In the data rows, 128 means zero.
Here are some points, one per row:
[100 100 100 165 138 142 142 130 132 100 150 101 111 165 165 149 100 146
 127 100 165 116 165 141 157 100 139 165 100 157 126 100 142 129 100 122
 100 161 129 165 138 142 131 100 100 100 162 100 143 160 165 115 151 139
 109 129 100]
[165 165 121 109 100 100 133 100 165 159 113 126 165 100 100 100 156 100
 143 100 100 161 100 157 165 100 165 100 113 165 126 165 165 100 121 147
 112 136 100 149 163 135 100 100 133 100 155 109 165 111 100 165 100 122
 165 165 134]
[149 153 148 133 125 107 106 156 127 153 100 112 165 106 165 165 159 133
 151 106 100 121 116 121 151 128 130 118 100 131 100 133 165 158 155 140
 121 100 105 134 100 149 153 158 116 118 135 146 165 163 120 165 165 153
 149 104 109]
[148 106 147 100 152 133 100 120 100 100 165 165 112 150 100 100 125 142
 103 165 159 100 140 110 100 130 149 120 165 109 165 165 100 100 113 121
 142 149 165 100 113 121 100 128 165 130 107 165 109 100 152 100 118 100
 140 111 161]
[100 149 163 100 100 100 158 115 134 157 141 130 105 100 100 165 165 100
 100 141 120 118 160 102 165 125 110 100 156 132 100 100 149 138 151 121
 121 145 114 100 127 156 144 130 111 155 100 126 100 100 109 144 126 100
 165 158 165]
[128 165 165 100 100 106 128 100 100 110 109 144 109 109 100 156 159 100
 100 109 100 100 165 100 143 128 100 112 140 128 100 100 123 128 165 100
 165 161 130 118 104 156 145 165 110 165 100 112 100 100 100 110 116 146
 154 165 165]
[101 100 132 162 163 130 100 165 111 114 154 148 100 165 111 113 165 144
 130 162 159 100 122 127 100 100 149 150 165 153 137 100 100 142 118 100
 120 165 165 100 100 101 100 151 159 132 116 112 114 130 140 150 149 112
 135 165 130]
[138 164 136 121 100 102 132 138 149 164 100 100 165 100 131 165 161 116
 132 139 100 138 149 148 157 153 100 105 119 135 125 136 165 108 154 113
 125 116 100 144 103 151 153 165 104 125 131 141 158 126 107 165 165 147
 154 119 113]
[100 100 106 165 116 100 100 137 145 103 131 102 150 143 150 160 120 121
 128 116 159 100 147 144 165 100 119 126 100 158 124 121 164 130 100 116
 140 165 136 165 137 143 127 100 100 100 128 100 141 163 165 165 161 119
 142 100 100]
[100 136 160 161 126 151 130 156 126 117 118 138 123 143 161 121 100 165
 134 100 165 143 128 105 151 100 100 165 144 138 140 119 131 165 125 165
 163 117 135 154 161 155 151 121 138 140 138 108 108 120 120 143 129 137
 100 100 120]
[165 149 141 102 125 165 136 105 126 108 100 165 113 129 123 106 100 165
 165 152 145 165 100 109 110 155 161 165 152 100 165 157 147 165 165 162
 165 100 119 118 165 100 156 147 126 165 160 165 114 153 132 131 126 165
 100 100 151]
[141 100 148 100 156 140 107 116 100 100 165 157 129 143 101 103 103 148
 100 159 165 113 136 104 100 130 157 116 165 114 165 165 116 107 110 128
 133 146 165 100 142 111 100 100 165 108 126 165 122 119 165 100 112 100
 138 100 152]
[136 165 148 141 142 165 139 114 125 165 100 165 165 128 138 131 137 165
 165 100 126 139 123 120 112 100 106 165 100 102 141 109 117 163 144 165
 165 112 104 117 162 165 155 155 151 136 164 137 100 128 113 126 165 116
 100 100 113]
[110 100 113 134 113 124 131 152 100 165 164 132 117 123 124 100 133 154
 100 146 165 122 118 155 128 165 144 100 155 142 114 153 108 111 100 104
 103 153 165 110 131 106 100 100 122 101 119 133 146 138 129 100 100 100
 139 164 104]
[129 165 111 137 130 100 165 120 165 159 100 100 165 100 133 145 149 106
 165 165 100 165 149 147 165 165 127 117 126 140 158 145 138 100 117 100
 115 106 100 144 127 146 165 158 110 118 148 120 146 102 100 149 146 150
 157 133 123]
[100 105 100 161 123 131 144 127 165 143 127 100 165 134 143 141 114 143
 165 114 134 117 136 165 165 100 105 130 100 158 136 128 165 107 100 126
 144 126 129 165 133 157 156 100 100 105 128 100 163 158 105 153 152 143
 133 121 100]
[165 148 143 110 151 157 100 102 115 100 100 165 100 103 156 136 100 165
 165 133 165 145 104 113 100 157 165 165 124 100 165 157 135 165 160 165
 165 103 143 138 165 100 124 139 146 165 165 165 103 165 164 124 115 146
 100 100 146]
[138 106 161 100 148 122 100 158 100 100 165 165 112 144 100 105 131 127
 100 165 141 100 149 100 100 102 149 129 163 122 165 122 100 100 129 120
 165 165 165 100 100 116 100 159 165 154 100 155 100 107 162 100 100 100
 141 118 165]
[104 143 131 156 100 165 165 104 142 165 100 110 165 138 114 110 100 100
 155 107 100 165 100 141 126 135 103 165 153 100 106 102 131 155 161 165
 137 100 106 148 142 165 165 159 155 156 158 128 136 141 100 140 156 165
 100 136 133]
[139 152 150 100 100 113 141 100 103 113 145 135 121 100 100 165 165 100
 100 118 100 100 161 111 134 131 100 116 107 124 100 100 105 119 165 100
 147 130 138 116 102 151 140 165 119 165 100 138 115 100 112 121 119 126
 149 143 165]
[133 146 165 137 136 164 123 148 151 137 100 157 151 140 162 133 104 141
 143 100 126 149 104 100 146 123 102 165 108 106 120 130 150 160 148 165
 165 100 116 122 151 132 160 146 135 134 134 161 120 146 113 139 150 134
 100 131 105]
[120 158 100 128 150 100 158 100 165 138 110 100 165 100 116 109 151 102
 165 113 100 165 125 162 164 165 163 105 124 147 132 158 120 100 100 100
 100 100 100 125 126 162 149 127 108 102 165 103 165 100 100 143 111 154
 164 165 107]
[131 105 105 148 165 155 133 127 115 165 119 100 100 136 142 100 100 165
 156 116 134 165 106 165 133 165 149 156 165 112 118 165 111 137 100 128
 101 109 104 136 138 100 143 100 165 100 108 100 100 164 131 100 100 164
 104 100 130]
[165 165 100 100 100 144 165 100 141 106 111 114 156 165 100 100 144 100
 100 158 100 152 100 165 100 139 100 119 100 100 122 100 137 151 165 143
 116 100 145 164 165 100 158 143 140 155 100 165 101 149 104 159 147 148
 100 128 100]
[135 100 141 117 155 113 100 165 109 116 164 165 100 160 107 116 154 118
 108 165 129 100 104 112 100 100 152 138 160 134 148 116 100 120 124 107
 124 165 132 100 100 129 100 165 153 146 100 146 115 109 132 100 115 100
 140 165 152]
[100 100 100 164 160 138 110 156 151 121 158 100 144 135 161 143 114 143
 129 106 165 104 165 138 165 100 118 132 100 165 127 116 162 141 100 122
 100 165 137 158 144 154 146 100 100 100 165 100 153 161 165 152 165 112
 121 100 100]
[134 137 165 100 100 113 161 100 100 103 165 124 100 100 100 165 162 100
 100 119 100 114 165 100 123 153 100 100 151 165 100 100 100 125 165 100
 139 116 120 126 133 139 133 153 100 165 100 156 100 100 120 125 124 139
 148 160 165]
[131 100 163 127 165 125 100 129 145 100 124 157 105 132 165 158 140 128
 135 100 119 132 145 100 100 155 113 143 100 134 131 118 132 154 142 147
 157 119 121 115 156 146 140 132 148 111 158 112 148 146 162 143 165 165
 102 100 107]
[128 117 100 165 161 144 138 165 107 149 154 100 104 149 149 131 107 150
 141 159 154 145 165 165 122 148 165 111 140 123 118 165 137 125 100 129
 100 158 149 165 112 100 100 100 102 100 106 102 162 165 165 100 121 164
 150 100 108]
[124 100 100 165 144 137 100 155 100 164 150 102 101 165 125 101 114 141
 143 112 133 131 100 138 100 140 165 100 159 140 131 131 103 109 122 100
 100 110 156 102 108 116 123 127 148 136 145 116 119 153 116 126 100 124
 126 165 127]
[142 100 106 140 122 112 127 165 105 157 162 133 100 164 126 100 161 135
 104 165 140 108 117 119 100 133 132 105 134 139 119 131 100 123 122 100
 112 159 146 100 100 106 100 117 147 116 145 128 137 122 119 118 100 102
 164 165 124]
Along one direction, these points spread out more than along any other. Take the direction at right angles to it along which they spread out most. Go by this last direction. How many in every 100 of the points above lie lower along it than each point below? Round to a whole number. More than half of the points above lie lower than the first one.
[148 106 147 100 152 133 100 120 100 100 165 165 112 150 100 100 125 142
 103 165 159 100 140 110 100 130 149 120 165 109 165 165 100 100 113 121
 142 149 165 100 113 121 100 128 165 130 107 165 109 100 152 100 118 100
 140 111 161] 52
[128 165 165 100 100 106 128 100 100 110 109 144 109 109 100 156 159 100
 100 109 100 100 165 100 143 128 100 112 140 128 100 100 123 128 165 100
 165 161 130 118 104 156 145 165 110 165 100 112 100 100 100 110 116 146
 154 165 165] 0
[165 149 141 102 125 165 136 105 126 108 100 165 113 129 123 106 100 165
 165 152 145 165 100 109 110 155 161 165 152 100 165 157 147 165 165 162
 165 100 119 118 165 100 156 147 126 165 160 165 114 153 132 131 126 165
 100 100 151] 45
[131 100 163 127 165 125 100 129 145 100 124 157 105 132 165 158 140 128
 135 100 119 132 145 100 100 155 113 143 100 134 131 118 132 154 142 147
 157 119 121 115 156 146 140 132 148 111 158 112 148 146 162 143 165 165
 102 100 107] 58
[136 165 148 141 142 165 139 114 125 165 100 165 165 128 138 131 137 165
 165 100 126 139 123 120 112 100 106 165 100 102 141 109 117 163 144 165
 165 112 104 117 162 165 155 155 151 136 164 137 100 128 113 126 165 116
 100 100 113] 42
[134 137 165 100 100 113 161 100 100 103 165 124 100 100 100 165 162 100
 100 119 100 114 165 100 123 153 100 100 151 165 100 100 100 125 165 100
 139 116 120 126 133 139 133 153 100 165 100 156 100 100 120 125 124 139
 148 160 165] 3
[138 164 136 121 100 102 132 138 149 164 100 100 165 100 131 165 161 116
 132 139 100 138 149 148 157 153 100 105 119 135 125 136 165 108 154 113
 125 116 100 144 103 151 153 165 104 125 131 141 158 126 107 165 165 147
 154 119 113] 13
[165 165 121 109 100 100 133 100 165 159 113 126 165 100 100 100 156 100
 143 100 100 161 100 157 165 100 165 100 113 165 126 165 165 100 121 147
 112 136 100 149 163 135 100 100 133 100 155 109 165 111 100 165 100 122
 165 165 134] 26
[139 152 150 100 100 113 141 100 103 113 145 135 121 100 100 165 165 100
 100 118 100 100 161 111 134 131 100 116 107 124 100 100 105 119 165 100
 147 130 138 116 102 151 140 165 119 165 100 138 115 100 112 121 119 126
 149 143 165] 6
[101 100 132 162 163 130 100 165 111 114 154 148 100 165 111 113 165 144
 130 162 159 100 122 127 100 100 149 150 165 153 137 100 100 142 118 100
 120 165 165 100 100 101 100 151 159 132 116 112 114 130 140 150 149 112
 135 165 130] 65
